In the rows, 128 means zero.
Each path below is one point turned by a fixed rotation once a step. After each direction that follows a path, write how fast that rotation turns it, in degrees per step (0 if it stays still).
Each turn is a multiple of 5 degrees from 10 to 175, or 0.
Each row of a path follows its step; steps can be skipped.
path 1
step 0: [128 123 116 125 131 130 135 128 130 126 127 133 133 128 132 136 134 127
 124 126 126 128 121 127 128 115 120 117 114 123 121 137 116 138 131 133
 125 135 127 114 128 124 114 135 121 119 115 128 119 130 128 125 127]
step 1: [122 120 123 132 133 124 122 127 129 145 137 140 131 132 119 139 139 131
 130 129 127 131 131 132 130 129 116 128 121 125 131 117 126 143 129 127
 128 135 133 119 127 127 126 139 117 142 127 132 133 130 126 128 123]
step 2: [138 139 115 137 126 127 128 137 127 132 141 121 130 127 129 122 134 127
 136 114 127 131 131 131 128 129 122 137 130 123 130 130 120 132 127 131
 130 123 131 131 128 129 137 142 115 131 127 129 143 124 135 129 115]
step 3: [131 121 119 139 127 135 136 129 127 137 131 130 136 131 141 128 119 134
 138 118 126 135 126 136 136 123 129 126 125 115 121 138 125 119 133 133
 134 135 128 139 130 124 124 121 118 127 117 129 127 120 131 135 126]
step 4: [122 112 124 133 130 127 122 132 124 138 132 125 125 129 118 123 126 129
 141 131 129 146 124 129 124 129 131 133 116 122 128 128 139 138 129 141
 126 140 121 130 126 130 126 122 125 124 129 125 126 130 136 138 136]
step 5: [132 131 119 128 131 127 124 130 130 126 134 123 128 133 118 118 129 135
 124 123 124 136 117 121 122 125 134 137 113 131 121 128 118 129 135 138
 125 117 122 122 129 129 127 144 121 126 119 120 123 137 128 131 136]
step 6: [125 129 118 131 122 131 127 120 128 134 122 140 149 131 134 127 130 138
 132 124 134 131 130 133 128 120 130 129 127 131 133 119 123 134 141 127
 128 117 128 124 123 120 112 139 123 133 116 127 122 127 131 130 132]
step 7: [139 134 121 133 127 127 129 130 128 134 132 131 137 112 129 136 137 122
 130 124 135 139 135 141 122 125 132 123 125 125 137 123 130 148 120 132
 130 131 124 122 128 132 120 129 122 120 125 127 134 130 139 127 125]
step 8: [140 127 128 132 135 136 133 134 133 131 143 130 133 124 134 137 130 142
 129 121 120 129 127 136 128 127 133 128 111 123 126 130 119 136 128 130
 131 134 124 127 136 140 140 129 118 133 126 125 129 131 117 124 125]
step 9: [130 119 127 126 127 132 126 136 114 134 136 128 132 133 135 121 125 145
 148 128 128 128 132 129 127 121 117 132 127 129 130 131 124 139 141 136
 129 134 126 133 125 127 132 136 127 131 135 134 122 118 126 134 124]
step 10: [144 122 119 128 129 124 131 131 115 130 130 125 126 132 124 122 127 121
 130 129 123 139 119 131 124 121 124 115 126 125 115 131 124 133 129 141
 130 130 128 122 124 116 126 139 123 117 128 133 128 123 140 138 128]
[129 129 130 132 129 129 125 128 128 129 129 129 126 128 126 129 130 128
 130 128 127 128 124 127 127 132 130 127 129 124 129 126 127 129 126 127
 129 126 128 124 127 128 132 127 129 127 129 129 128 131 127 128 129] : 115
[129 126 127 128 130 127 125 130 127 128 133 126 131 125 129 129 125 126
 131 128 129 127 129 130 130 127 128 127 129 127 128 130 129 126 128 129
 128 127 127 132 127 131 131 126 127 125 129 127 126 129 124 127 130] : 70
[133 130 131 127 128 128 130 130 129 131 129 128 131 130 128 129 125 128
 129 127 129 126 125 127 126 129 127 132 128 128 129 131 127 129 125 129
 126 130 129 128 127 128 128 124 128 131 129 128 129 125 129 129 131] : 65
path 2
step 0: [131 130 125 129 131 128 131 127 120 112 124 129 119 136 131 130 127 133
 130 125 122 120 132 127 126 126 137 115 120 141 128 121 143 127 126 126
 137 124 122 124 131 136 132 143 122 136 134 122 123 135 127 131 146]
step 2: [126 130 133 119 133 129 128 124 125 127 131 122 121 130 127 124 138 124
 130 134 109 132 134 123 129 133 120 144 131 122 134 122 116 127 130 117
 120 139 120 132 121 140 122 124 136 135 125 138 124 130 135 131 120]
step 3: [118 135 127 126 137 126 132 123 131 137 120 135 128 133 134 123 132 128
 123 132 135 130 133 120 124 133 131 124 116 121 131 135 137 119 139 130
 138 145 142 124 133 129 125 142 129 137 122 129 134 135 128 136 132]
step 4: [125 139 119 136 126 122 132 127 133 126 141 134 125 122 118 116 118 130
 135 115 138 126 127 118 122 131 129 123 134 137 129 136 124 116 125 126
 133 129 137 135 117 121 127 127 119 119 131 131 122 118 129 125 126]
step 5: [125 123 127 134 117 127 129 130 133 130 136 128 130 134 126 117 132 138
 119 130 125 145 125 134 139 130 129 131 132 134 129 130 134 138 134 122
 123 120 126 133 120 139 128 114 122 144 123 126 124 127 134 113 127]
step 6: [130 131 114 125 116 128 113 119 131 136 114 129 125 128 141 128 122 134
 122 132 135 113 125 124 143 127 121 128 121 121 121 118 128 131 129 130
 128 127 134 124 135 135 124 121 127 125 119 127 129 138 132 131 129]
step 7: [139 136 131 137 127 120 132 133 133 120 125 139 126 134 125 134 119 123
 129 126 126 117 120 134 126 135 121 130 135 132 123 127 115 125 138 117
 119 130 129 126 141 117 125 137 125 125 133 137 134 126 117 122 137]
step 8: [140 125 137 121 139 123 131 137 127 120 146 135 137 128 129 137 128 127
 126 126 122 136 126 130 122 131 133 129 123 128 133 125 126 134 120 139
 127 127 130 128 123 132 123 118 118 132 114 122 146 130 129 124 136]
step 9: [130 126 122 106 126 119 118 125 123 132 112 116 125 127 123 121 128 127
 140 128 134 126 123 120 114 133 128 132 125 134 125 124 129 137 128 137
 133 117 124 129 125 134 135 135 136 133 126 122 134 130 131 123 122]
step 10: [120 136 135 118 124 128 139 131 129 139 127 120 137 131 132 138 137 140
 126 118 136 124 126 134 127 122 123 134 136 127 124 137 122 125 124 113
 136 131 126 128 135 129 137 133 131 121 144 133 130 134 124 124 131]
step 11: [131 129 128 132 136 128 141 125 116 135 129 131 131 114 129 132 126 138
 131 121 108 124 141 128 134 119 137 123 131 136 128 135 128 117 126 133
 121 126 125 127 134 123 118 124 127 133 122 132 130 132 144 127 129]
[131 128 129 127 131 127 130 127 129 126 129 128 126 128 129 126 128 126
 129 126 130 130 128 127 130 127 132 126 129 130 127 130 128 130 129 129
 128 125 125 129 126 129 130 129 123 127 125 128 128 124 128 128 128] : 95
[129 129 125 126 128 128 128 130 129 130 128 128 127 130 130 126 129 131
 131 131 130 128 129 128 131 129 131 130 126 128 127 125 127 127 131 129
 129 128 128 129 129 131 131 128 131 128 129 127 129 128 124 133 128] : 110
path 3
step 0: [130 126 137 127 136 132 131 135 126 139 125 117 131 133 121 134 129 122
 127 118 124 129 128 117 128 123 123 132 123 134 135 132 142 129 127 123
 129 129 128 126 131 122 137 132 112 137 131 135 131 131 126 114 127]
step 1: [118 131 134 126 131 135 119 128 134 129 136 127 136 132 130 130 128 122
 129 130 137 129 130 127 104 122 126 124 125 121 124 122 129 113 129 123
 128 136 123 120 130 134 130 131 126 123 125 119 133 121 121 127 128]
step 2: [132 127 120 128 122 126 131 136 119 123 130 128 128 130 126 126 128 126
 145 131 132 141 134 129 134 130 127 125 126 130 126 131 120 125 127 128
 117 136 137 124 136 144 127 147 123 124 126 125 132 129 133 127 127]
step 3: [141 129 123 131 124 117 123 129 119 123 120 135 138 121 118 127 125 126
 119 126 122 131 138 126 125 125 116 127 127 130 124 123 119 127 126 135
 130 130 113 140 129 130 140 128 125 129 127 132 132 123 129 131 128]
step 4: [119 124 131 127 116 127 123 137 126 136 128 129 130 125 125 140 134 128
 114 131 135 129 123 131 125 137 131 128 129 134 134 139 120 126 113 131
 127 128 131 135 126 126 127 122 136 122 112 131 135 132 130 134 129]
step 5: [127 114 123 119 127 136 137 126 139 129 131 131 121 129 130 127 118 128
 121 125 124 122 130 132 134 121 128 112 118 124 129 126 123 124 127 130
 135 127 139 138 127 126 126 134 130 132 124 137 133 130 137 117 127]
step 7: [120 130 122 128 134 137 137 129 129 119 139 140 137 140 135 121 137 134
 134 134 136 131 125 129 120 132 134 130 128 132 134 122 131 121 136 136
 131 137 123 126 131 127 130 123 122 128 121 133 134 128 126 138 130]
step 8: [139 134 118 122 129 127 130 126 123 123 134 133 116 120 130 134 134 138
 129 126 129 127 131 119 135 130 124 130 126 134 120 132 129 118 123 134
 121 133 138 123 147 124 126 131 123 134 134 126 133 119 130 131 123]
step 9: [122 131 139 124 125 118 120 132 131 121 125 131 120 122 120 127 128 125
 125 123 118 136 131 127 125 135 124 120 127 140 124 132 127 115 140 126
 122 128 110 127 131 121 134 122 132 132 131 136 124 130 135 131 132]
step 10: [116 134 123 127 137 134 117 126 137 134 132 122 129 134 120 135 129 124
 124 122 131 122 131 134 135 134 123 129 127 131 133 135 124 132 132 137
 122 116 126 124 135 134 125 134 141 128 114 125 137 131 130 132 132]
step 11: [133 132 119 119 135 133 130 135 123 129 133 123 127 130 127 121 122 126
 124 118 108 120 124 125 132 131 132 123 124 129 121 122 128 126 126 130
 133 131 135 124 115 136 137 127 132 121 125 119 133 129 138 118 127]
[123 127 125 127 128 129 128 128 124 126 131 128 125 126 131 130 124 129
 130 128 128 126 127 126 129 127 129 126 126 127 127 128 126 129 125 126
 127 129 129 126 127 128 127 126 128 127 127 128 130 124 129 128 128] : 115
[128 130 125 127 131 127 132 127 129 131 128 129 130 130 129 125 128 126
 129 129 128 128 130 128 129 132 128 127 131 127 126 127 126 130 127 128
 129 130 126 124 127 132 128 130 130 125 130 130 129 125 127 127 129] : 80
path 4
step 0: [132 130 124 128 134 130 126 125 130 126 131 127 133 130 137 138 138 125
 127 139 119 120 129 110 126 121 128 126 139 129 124 129 118 128 121 134
 121 128 123 126 135 125 139 132 123 119 119 131 137 136 122 119 132]
step 1: [121 131 128 118 127 126 138 133 120 134 136 125 131 123 134 144 132 129
 142 131 125 129 128 129 130 119 114 129 133 128 129 133 132 140 116 127
 126 126 113 128 122 122 124 135 130 121 128 120 126 123 128 132 128]
step 2: [131 132 126 128 143 125 133 120 126 124 131 135 139 128 131 131 128 146
 135 129 117 126 115 127 135 134 123 136 128 121 139 125 128 128 123 133
 124 132 131 136 131 135 133 130 130 117 129 123 115 130 131 129 133]
step 3: [131 129 135 129 126 132 126 133 125 120 133 142 133 137 136 132 132 120
 134 135 119 123 135 127 128 127 123 124 130 121 122 124 132 130 119 139
 131 138 121 134 131 126 142 121 123 130 115 124 124 141 131 125 130]
step 5: [121 136 129 126 129 129 144 114 130 129 128 130 129 125 126 136 127 138
 128 122 121 128 134 126 124 138 119 135 131 121 119 120 135 130 124 135
 127 134 128 126 137 140 136 128 142 119 128 125 126 127 124 118 130]
step 6: [131 125 136 120 129 134 125 131 130 123 132 124 130 128 135 125 143 131
 119 129 121 127 119 128 123 129 131 125 130 121 122 127 126 134 120 131
 121 145 114 121 124 128 136 120 129 124 124 120 123 136 116 123 137]
step 7: [133 134 122 122 136 123 129 140 136 127 132 125 123 119 126 131 135 125
 138 135 131 141 124 130 124 129 113 121 136 131 128 125 136 122 116 120
 126 132 121 124 132 135 130 130 131 120 122 117 129 136 134 128 123]
step 8: [125 138 126 130 140 130 132 129 119 125 128 128 123 134 131 128 118 138
 126 127 114 127 124 128 124 128 119 139 143 122 129 130 128 125 129 131
 116 139 123 128 133 138 133 136 134 134 125 120 137 127 128 125 123]
step 9: [114 122 136 128 134 121 126 134 123 127 130 131 131 123 137 135 137 127
 127 133 126 125 124 125 125 134 121 120 127 125 122 126 119 132 132 139
 133 140 127 123 126 125 147 132 130 129 128 111 133 131 125 135 130]
step 10: [118 134 134 122 129 123 127 130 128 127 133 116 124 128 128 127 132 133
 134 137 129 133 117 129 120 123 127 128 130 128 139 127 133 132 123 129
 129 118 120 136 138 125 139 126 144 119 125 120 130 144 136 127 124]
step 11: [123 137 120 135 123 127 135 134 121 125 120 128 145 126 138 131 128 136
 129 133 126 129 119 116 124 124 122 135 136 116 123 123 138 119 124 131
 125 132 124 130 129 136 136 120 135 128 129 130 135 126 126 125 120]
[128 126 128 127 129 127 124 130 125 130 128 123 127 129 127 126 128 128
 131 125 129 126 132 126 130 128 129 129 130 127 126 128 128 130 127 126
 127 130 131 129 126 130 130 126 128 127 128 129 126 127 130 127 128] : 0
[127 127 130 131 131 125 126 128 130 129 127 128 126 128 129 130 127 129
 128 126 129 130 127 130 129 127 125 132 127 128 128 130 130 128 132 127
 130 125 125 126 126 130 127 127 127 125 127 130 126 131 129 126 125] : 125
[126 125 131 128 127 126 128 127 127 125 126 129 131 130 129 125 126 130
 129 129 130 129 131 128 126 128 127 128 127 127 127 127 129 129 131 128
 131 126 130 130 131 126 129 129 132 131 127 129 129 132 127 128 128] : 60
path 5
step 0: [122 133 119 128 123 122 121 132 122 134 129 135 132 131 131 117 125 130
 124 132 135 137 127 142 120 127 130 128 122 126 122 132 128 140 126 144
 134 148 129 125 134 137 127 130 136 126 133 132 127 127 124 121 120]
step 1: [132 130 132 124 124 109 122 121 126 143 129 134 127 126 133 122 130 135
 137 125 135 124 125 139 125 136 123 116 134 138 125 127 134 129 135 131
 131 128 134 131 125 125 134 134 141 118 129 117 133 134 134 134 128]
step 2: [137 127 137 126 131 129 115 131 129 127 118 129 128 128 122 131 123 119
 127 122 118 133 130 131 119 126 130 125 140 130 132 128 126 122 130 127
 132 122 131 124 112 122 128 133 135 127 115 115 148 127 128 126 124]
step 3: [129 124 129 124 139 144 127 132 127 132 127 118 120 138 124 133 133 120
 129 129 121 138 125 129 133 133 124 134 132 138 121 143 123 127 130 122
 134 125 128 133 121 135 118 127 136 132 121 140 136 134 128 131 135]
step 4: [134 143 128 127 131 124 129 118 129 124 123 122 119 121 123 141 133 124
 129 128 121 133 132 129 128 131 120 131 131 130 119 132 125 121 133 128
 137 132 114 126 141 124 119 116 119 128 131 135 116 134 131 128 137]
step 5: [120 126 131 135 131 113 137 131 122 125 136 130 127 128 127 130 136 127
 122 120 128 128 116 131 126 127 120 124 120 108 131 129 121 120 133 129
 135 124 116 123 123 126 124 124 108 124 130 126 125 131 126 130 127]
step 6: [126 119 119 128 127 116 138 139 116 119 126 121 125 124 130 124 125 126
 124 126 133 123 121 134 121 127 138 121 130 124 134 137 137 127 129 130
 122 128 118 131 130 146 134 133 128 132 128 134 122 127 124 116 118]
step 8: [129 133 132 138 127 130 127 131 128 122 137 139 127 127 131 135 116 120
 133 132 126 135 142 121 137 127 135 124 137 125 129 124 127 125 131 135
 111 127 137 124 122 126 135 135 122 126 120 128 138 132 142 131 135]
step 9: [128 131 133 121 132 146 134 150 125 123 136 134 125 129 131 134 127 124
 136 132 131 123 129 120 134 124 130 142 130 130 123 128 133 129 130 127
 129 140 130 125 115 127 133 119 134 121 135 131 129 131 124 131 135]
step 10: [126 141 125 118 134 127 129 126 131 124 118 125 120 122 128 129 143 130
 123 141 133 113 128 119 137 123 124 135 131 134 120 119 132 127 119 117
 130 123 131 136 126 128 134 117 123 121 128 123 118 126 129 128 131]
step 11: [122 121 119 124 140 132 122 117 133 121 129 133 133 130 129 135 134 133
 108 128 132 128 125 124 120 118 121 134 120 116 128 122 126 125 115 132
 135 128 133 124 133 130 127 127 120 127 131 119 129 121 136 122 123]
[128 128 128 127 128 130 129 131 128 129 125 129 126 126 131 130 126 130
 126 129 126 132 126 128 129 130 127 129 129 130 126 128 130 127 126 125
 127 130 130 130 127 122 131 127 128 128 127 128 131 131 129 128 128] : 55
[131 123 128 130 128 130 128 127 129 126 129 128 127 129 128 126 130 125
 129 129 129 127 131 126 124 129 130 127 128 129 126 129 128 128 129 127
 127 127 126 128 130 124 129 131 130 131 128 128 132 129 129 129 129] : 70
